Each row is where one point has got to under a steady rotation. How many ticks took it there?
The counts run from 0 to 46.
| +2.51 | +1.84 | -3.36 | -1.97 | -0.98 | +2.50 | +1.97 | +1.71 | -2.77 | -1.91 | -0.06 | +2.19 | +2.48 | -1.67 | -5.27 | +6.07 | +0.48 | -0.67 | -3.29 | -5.94 | -1.09 | -0.77 | +3.51 | -4.38 | -4.34 | +0.24 | -3.31 | +6.19 | -2.74 | -0.41 | -0.96 |  39
| +4.40 | -1.98 | -0.98 | -1.16 | +0.26 | -3.10 | -1.01 | +4.24 | -0.79 | -3.25 | +2.59 | +2.20 | -2.66 | -0.23 | -2.49 | -1.35 | +5.39 | -0.37 | -7.83 | -6.35 | +1.55 | +2.16 | +0.19 | -4.75 | -1.27 | -0.03 | -5.41 | +2.19 | -0.23 | -3.25 | -2.84 |  10
| +2.08 | -0.62 | -2.67 | -2.78 | +0.23 | -1.94 | -1.58 | +3.76 | -2.31 | +0.95 | +3.24 | -1.00 | +1.59 | -1.63 | -4.77 | +0.54 | +2.78 | -1.51 | -3.79 | -7.20 | +3.06 | +0.16 | +3.00 | -5.69 | -4.00 | +0.20 | -5.27 | +1.52 | +0.17 | -3.04 | -5.83 |  20
| +2.75 | +0.80 | -2.88 | -2.28 | -0.86 | +1.83 | +2.32 | +2.41 | -2.18 | -2.06 | -1.87 | +0.71 | +2.40 | -1.24 | -5.49 | +6.21 | -0.52 | -1.50 | -4.11 | -5.47 | -1.76 | -0.81 | +4.08 | -5.21 | -4.91 | -1.08 | -3.22 | +5.20 | -1.26 | -1.80 | -1.47 |  36
| +3.71 | -2.33 | -0.88 | -1.61 | +0.55 | -2.99 | -1.45 | +3.91 | -0.68 | -2.18 | +1.93 | +0.79 | -1.28 | +0.36 | -2.92 | -1.58 | +4.20 | -1.04 | -7.89 | -6.46 | +1.52 | +0.93 | +2.12 | -5.73 | -2.27 | -0.55 | -5.18 | +2.27 | -0.64 | -2.81 | -3.86 |  13
| +2.25 | -0.27 | -4.00 | -1.00 | +0.02 | +0.04 | +0.61 | +4.09 | -0.88 | -1.04 | +4.48 | -0.21 | +2.18 | -3.33 | -5.16 | +2.98 | +0.99 | -2.08 | -2.46 | -6.62 | +1.53 | +1.09 | +2.34 | -5.69 | -4.17 | -1.80 | -5.91 | +0.41 | +2.15 | -2.70 | -4.16 |  25
| +1.53 | -0.39 | -3.13 | -2.02 | +0.02 | -0.87 | -0.71 | +4.21 | -1.83 | +0.32 | +3.93 | -0.60 | +2.35 | -2.51 | -4.81 | +1.21 | +1.87 | -1.91 | -2.69 | -7.21 | +2.90 | +0.24 | +2.92 | -5.55 | -4.26 | -0.30 | -6.11 | +0.45 | +0.21 | -3.20 | -4.97 |  22
| +3.21 | +2.75 | -3.79 | -0.84 | -2.06 | +3.36 | +2.10 | +1.50 | -2.47 | -2.47 | +1.75 | +3.72 | +3.10 | -1.58 | -5.12 | +5.32 | +1.28 | +0.07 | -3.07 | -6.05 | -0.77 | -0.40 | +2.61 | -3.61 | -3.89 | +1.34 | -3.21 | +5.89 | -3.26 | +1.53 | -0.17 |  42
| +3.26 | -2.62 | -1.02 | -2.31 | +0.24 | -2.88 | -1.66 | +3.93 | -1.24 | -1.45 | +1.35 | +0.20 | -0.91 | +0.28 | -3.30 | -1.92 | +4.00 | -1.47 | -7.56 | -6.77 | +2.00 | +0.22 | +2.49 | -6.15 | -2.45 | -0.76 | -5.26 | +2.12 | -0.11 | -3.09 | -4.31 |  14
| +2.32 | +2.30 | -3.01 | +1.43 | -3.00 | +3.40 | +2.61 | +1.63 | -0.84 | -4.41 | +2.84 | +4.62 | +2.29 | -0.20 | -4.00 | +4.06 | +0.84 | -0.64 | -4.41 | -6.72 | -0.01 | -0.25 | +2.04 | -3.88 | -4.00 | +1.28 | -2.39 | +4.84 | -2.79 | +3.06 | -0.57 |  46
| +2.91 | +0.99 | -3.17 | -2.43 | -1.29 | +2.51 | +2.15 | +2.19 | -2.72 | -1.40 | -1.17 | +1.06 | +2.75 | -1.09 | -4.94 | +6.15 | +0.00 | -1.04 | -3.50 | -5.70 | -1.11 | -0.64 | +3.59 | -4.84 | -4.75 | -0.40 | -3.89 | +5.56 | -1.79 | -1.41 | -1.55 |  37
| +3.23 | -0.52 | -3.79 | -0.48 | -0.56 | +1.46 | +2.18 | +3.49 | -0.20 | -2.92 | +1.59 | +0.48 | +1.42 | -2.72 | -4.63 | +4.58 | -0.30 | -3.57 | -3.40 | -6.08 | +0.25 | +1.27 | +2.48 | -5.66 | -5.03 | -2.53 | -5.41 | +1.52 | +2.23 | -2.98 | -2.62 |  29
| +2.64 | +0.50 | -3.09 | -2.10 | -1.11 | +2.08 | +2.61 | +2.49 | -1.86 | -2.46 | -1.69 | +0.59 | +2.09 | -1.28 | -5.14 | +5.99 | -0.63 | -2.13 | -3.85 | -5.08 | -1.56 | -0.38 | +4.14 | -5.52 | -4.78 | -1.83 | -3.89 | +4.85 | -0.94 | -2.29 | -2.04 |  35
| +1.92 | -1.24 | -1.79 | -3.07 | +0.78 | -2.00 | -2.01 | +3.54 | -2.06 | +0.56 | +2.87 | -0.60 | +1.18 | -1.51 | -4.91 | +0.14 | +3.55 | -1.47 | -4.80 | -6.89 | +2.71 | -0.22 | +3.28 | -5.34 | -3.94 | -0.12 | -5.26 | +1.50 | +0.06 | -2.89 | -5.15 |  19
| +2.54 | +2.55 | -3.71 | -1.03 | -1.22 | +3.23 | +2.38 | +1.49 | -2.77 | -1.86 | +1.60 | +3.43 | +2.91 | -1.58 | -4.88 | +5.75 | +0.64 | -0.11 | -3.34 | -6.38 | -0.67 | +0.07 | +2.53 | -4.10 | -3.88 | +1.36 | -3.55 | +5.80 | -3.10 | +0.61 | -0.55 |  41
| +3.54 | -0.59 | -1.46 | -4.20 | +1.72 | -3.87 | -0.09 | +4.78 | -4.63 | -1.27 | +0.41 | +4.49 | -2.37 | -0.40 | -3.71 | +3.32 | +7.28 | +0.38 | -4.64 | -1.52 | +0.34 | +1.27 | +0.78 | -3.09 | +0.79 | +2.01 | -4.40 | +3.54 | -0.32 | -5.99 | -2.80 |  0
| +2.40 | -1.76 | -1.46 | -3.15 | +0.55 | -2.68 | -2.32 | +3.43 | -2.00 | -0.07 | +2.08 | -0.35 | +0.26 | -0.06 | -3.61 | -1.03 | +3.18 | -1.54 | -5.73 | -7.23 | +2.38 | -0.11 | +2.88 | -5.80 | -3.27 | -0.50 | -5.04 | +1.60 | -0.45 | -3.48 | -5.54 |  17
| +3.09 | -0.40 | -3.16 | -1.99 | -1.20 | +1.88 | +2.66 | +2.71 | -1.39 | -2.79 | -1.24 | +0.37 | +2.13 | -1.22 | -4.67 | +5.79 | -0.50 | -2.99 | -4.10 | -5.54 | -1.34 | -0.24 | +3.64 | -5.96 | -4.73 | -2.91 | -4.19 | +3.52 | +0.87 | -2.68 | -1.98 |  33
| +3.08 | +0.17 | -3.15 | -1.99 | -0.70 | +1.66 | +2.66 | +3.06 | -1.43 | -2.75 | -1.66 | +0.56 | +1.94 | -1.26 | -5.20 | +5.61 | -1.22 | -2.59 | -4.69 | -5.47 | -1.51 | -0.31 | +3.87 | -5.84 | -5.28 | -1.97 | -3.73 | +4.50 | +0.28 | -2.59 | -2.02 |  34
| +3.93 | -0.59 | -2.25 | -3.46 | +1.78 | -3.62 | +0.11 | +4.19 | -3.92 | -1.14 | +2.14 | +3.94 | -1.84 | -1.11 | -3.39 | +2.45 | +7.77 | +0.55 | -4.47 | -2.17 | +0.66 | +1.59 | +0.06 | -2.99 | +1.35 | +2.33 | -5.11 | +3.34 | -0.60 | -4.87 | -2.55 |  2
| +2.43 | +2.25 | -3.56 | -1.18 | -1.05 | +2.84 | +2.08 | +1.69 | -2.87 | -1.94 | +0.89 | +2.82 | +2.97 | -1.52 | -5.07 | +5.68 | +0.81 | -0.23 | -2.54 | -5.89 | -1.07 | -0.39 | +3.09 | -3.92 | -4.01 | +0.89 | -3.32 | +6.40 | -3.18 | -0.11 | -0.78 |  40
| +4.10 | -0.86 | -1.82 | -3.07 | +2.08 | -3.39 | -0.46 | +4.64 | -3.72 | -1.76 | +2.68 | +4.45 | -2.30 | -1.13 | -3.40 | +2.32 | +6.97 | +0.58 | -5.23 | -2.98 | +0.90 | +2.10 | -0.57 | -3.26 | +1.16 | +3.07 | -4.41 | +3.57 | -0.69 | -4.58 | -2.17 |  3
| +4.29 | -2.13 | -1.14 | -1.49 | +0.43 | -3.03 | -1.45 | +4.46 | -0.95 | -2.89 | +2.34 | +1.84 | -2.35 | +0.20 | -2.41 | -1.58 | +4.60 | -0.99 | -8.06 | -5.61 | +1.71 | +1.75 | +1.10 | -5.17 | -1.07 | -0.25 | -5.10 | +1.88 | +0.17 | -2.68 | -2.95 |  11
| +4.04 | -2.59 | -0.99 | -1.28 | +0.40 | -2.72 | -0.86 | +3.83 | -0.66 | -3.09 | +2.33 | +1.00 | -2.19 | +0.23 | -2.74 | -1.88 | +4.20 | -1.25 | -8.23 | -6.47 | +1.73 | +1.49 | +1.12 | -5.34 | -1.73 | +0.07 | -5.15 | +2.24 | -0.47 | -2.98 | -3.43 |  12
| +4.25 | -0.96 | -1.91 | -1.96 | +1.28 | -3.36 | -0.17 | +4.30 | -2.31 | -2.74 | +3.63 | +4.04 | -2.63 | -1.48 | -2.85 | +0.75 | +6.12 | +0.17 | -6.13 | -4.77 | +2.03 | +2.76 | -0.59 | -3.40 | +0.50 | +1.70 | -5.06 | +2.85 | -0.35 | -3.66 | -1.69 |  6
| +4.99 | -0.94 | -1.80 | -1.34 | +0.95 | -2.87 | -0.96 | +4.08 | -1.46 | -2.81 | +3.83 | +3.67 | -3.20 | -1.09 | -2.67 | +0.05 | +5.99 | -0.11 | -6.16 | -5.04 | +2.05 | +2.82 | -0.61 | -3.49 | +0.22 | +1.55 | -5.56 | +2.64 | -0.02 | -3.24 | -1.83 |  7
| +3.10 | -0.53 | -3.41 | -0.83 | -0.62 | +1.35 | +2.07 | +2.98 | -0.65 | -2.59 | +0.03 | +0.40 | +1.61 | -1.81 | -4.85 | +5.02 | -0.88 | -3.11 | -4.01 | -6.13 | -0.45 | +0.38 | +3.40 | -5.98 | -4.95 | -2.93 | -4.60 | +1.87 | +2.00 | -3.05 | -2.42 |  31
| +4.49 | -0.59 | -1.95 | -2.20 | +1.66 | -3.11 | -0.14 | +4.16 | -2.48 | -2.24 | +3.07 | +3.91 | -2.74 | -1.22 | -2.56 | +0.95 | +6.86 | +0.76 | -5.31 | -4.23 | +0.99 | +2.58 | -0.45 | -3.34 | +1.02 | +2.42 | -5.75 | +2.37 | -0.15 | -3.66 | -2.14 |  5
| +2.01 | -0.17 | -3.42 | -1.74 | +0.44 | -0.29 | -0.61 | +4.09 | -1.74 | +0.28 | +3.99 | -0.28 | +1.94 | -3.12 | -5.03 | +2.16 | +1.66 | -2.15 | -2.68 | -6.63 | +2.87 | +0.49 | +2.73 | -5.27 | -4.05 | -0.54 | -5.89 | +0.48 | +1.07 | -3.06 | -4.69 |  23
| +2.24 | +2.01 | -3.05 | +1.23 | -2.32 | +3.57 | +2.71 | +1.71 | -1.26 | -3.91 | +2.82 | +5.06 | +2.23 | -0.57 | -4.53 | +4.35 | +0.85 | -0.52 | -4.01 | -6.96 | -0.10 | -0.08 | +1.50 | -3.75 | -4.25 | +1.38 | -2.49 | +5.50 | -2.92 | +2.73 | -0.31 |  45
| +4.39 | -1.25 | -1.39 | -0.49 | +0.43 | -3.25 | -0.55 | +4.19 | -1.23 | -3.28 | +3.40 | +2.60 | -2.78 | -0.48 | -2.21 | -0.79 | +5.26 | -0.98 | -7.01 | -6.22 | +1.78 | +2.23 | +0.33 | -4.44 | -0.50 | +0.76 | -5.27 | +2.49 | -0.04 | -2.68 | -2.47 |  9
| +4.03 | -0.64 | -1.59 | -2.25 | +1.58 | -3.01 | -0.27 | +4.34 | -3.59 | -2.00 | +3.07 | +4.38 | -2.48 | -1.15 | -2.93 | +1.27 | +6.93 | +0.42 | -5.01 | -3.63 | +0.94 | +2.48 | -0.72 | -2.82 | +0.85 | +2.44 | -5.36 | +3.12 | -0.75 | -4.39 | -2.16 |  4
| +2.21 | -0.47 | -4.37 | -0.23 | +0.03 | +0.44 | +0.43 | +4.21 | -0.79 | -1.33 | +3.30 | +0.02 | +1.81 | -3.26 | -4.86 | +3.18 | +0.80 | -2.84 | -3.07 | -6.79 | +1.62 | +1.02 | +2.17 | -5.49 | -4.30 | -1.63 | -6.32 | +0.45 | +2.40 | -2.67 | -3.28 |  26
| +3.58 | -0.40 | -1.35 | -3.85 | +1.88 | -3.83 | -0.05 | +4.14 | -4.55 | -1.63 | +0.95 | +4.44 | -2.15 | -0.85 | -3.96 | +3.01 | +7.45 | +0.44 | -4.95 | -2.07 | +0.63 | +1.46 | +0.07 | -2.64 | +1.30 | +2.21 | -4.05 | +3.29 | -0.06 | -5.00 | -2.86 |  1
| +3.05 | -0.16 | -3.37 | -0.48 | -0.27 | +0.85 | +1.48 | +3.84 | -0.35 | -2.24 | +2.41 | +0.22 | +1.46 | -2.79 | -4.34 | +4.56 | -0.03 | -3.26 | -3.06 | -6.25 | +0.32 | +1.03 | +2.38 | -6.04 | -4.42 | -2.11 | -5.59 | +0.81 | +2.63 | -2.83 | -3.02 |  28
| +1.74 | -0.73 | -2.76 | -2.62 | +0.17 | -1.45 | -1.32 | +3.96 | -2.21 | +0.85 | +3.65 | -0.59 | +1.73 | -2.25 | -4.90 | +0.90 | +2.70 | -1.48 | -3.15 | -7.35 | +3.00 | +0.07 | +2.77 | -5.57 | -3.76 | -0.21 | -5.49 | +0.82 | +0.51 | -2.74 | -5.15 |  21
| +2.96 | -2.12 | -0.63 | -2.49 | +0.35 | -2.82 | -1.86 | +3.82 | -1.67 | -1.06 | +1.38 | -0.09 | -1.42 | +0.40 | -3.46 | -1.58 | +3.63 | -1.70 | -7.15 | -6.90 | +1.69 | +0.21 | +3.01 | -6.14 | -2.65 | -0.38 | -4.95 | +2.17 | -0.78 | -3.12 | -5.19 |  15
| +2.92 | -1.61 | -1.08 | -2.66 | +0.34 | -2.97 | -1.89 | +3.53 | -1.79 | -0.21 | +1.64 | -0.01 | +0.22 | -0.40 | -4.00 | -1.51 | +3.97 | -1.07 | -6.54 | -6.67 | +2.09 | +0.34 | +2.85 | -5.81 | -3.15 | -0.70 | -4.34 | +1.28 | -1.01 | -3.01 | -4.72 |  16
| +4.41 | -1.32 | -1.65 | -1.18 | +0.93 | -2.90 | -0.78 | +4.31 | -1.30 | -3.27 | +3.24 | +3.22 | -2.86 | -0.59 | -2.52 | -0.70 | +5.80 | -0.02 | -7.30 | -5.16 | +1.67 | +2.35 | -0.49 | -4.46 | +0.10 | +1.07 | -5.78 | +2.64 | -0.22 | -3.16 | -2.14 |  8
| +2.35 | +1.39 | -3.18 | -2.27 | -0.83 | +2.68 | +2.11 | +2.07 | -3.18 | -1.67 | -0.34 | +1.46 | +2.21 | -1.73 | -5.21 | +6.42 | -0.23 | -0.90 | -3.47 | -5.27 | -1.70 | -0.98 | +3.60 | -4.76 | -4.35 | +0.25 | -3.57 | +5.97 | -2.18 | -1.08 | -0.99 |  38
| +3.05 | -0.60 | -3.26 | -1.32 | -0.56 | +1.77 | +2.22 | +3.19 | -0.69 | -3.07 | -0.61 | +0.37 | +1.92 | -1.56 | -4.69 | +5.46 | -1.18 | -3.05 | -4.24 | -5.32 | -1.15 | +0.29 | +3.53 | -5.65 | -4.35 | -3.08 | -4.20 | +3.16 | +1.34 | -3.14 | -2.26 |  32
| +2.72 | -0.24 | -4.26 | -0.16 | -0.29 | +1.03 | +1.28 | +4.14 | -0.45 | -2.55 | +3.13 | +0.72 | +1.85 | -2.78 | -4.94 | +3.71 | +0.65 | -3.19 | -2.62 | -6.03 | +1.02 | +1.53 | +2.71 | -5.94 | -4.69 | -2.49 | -5.60 | +0.41 | +2.51 | -2.34 | -3.18 |  27
| +3.27 | -0.27 | -3.86 | -1.03 | -0.81 | +1.57 | +2.42 | +3.54 | -0.31 | -3.22 | +1.00 | +0.23 | +1.78 | -1.74 | -5.08 | +4.74 | -0.45 | -3.69 | -4.20 | -6.12 | -0.32 | +0.57 | +3.48 | -6.25 | -4.90 | -3.14 | -5.18 | +1.36 | +2.15 | -2.89 | -2.39 |  30
| +2.75 | +2.09 | -4.08 | +0.60 | -2.40 | +3.54 | +2.53 | +1.73 | -1.74 | -3.98 | +2.61 | +4.87 | +2.73 | -0.81 | -4.56 | +4.77 | +1.02 | -0.43 | -3.93 | -6.42 | +0.05 | -0.17 | +1.59 | -3.49 | -3.88 | +2.12 | -2.85 | +5.58 | -2.72 | +2.38 | -0.18 |  44
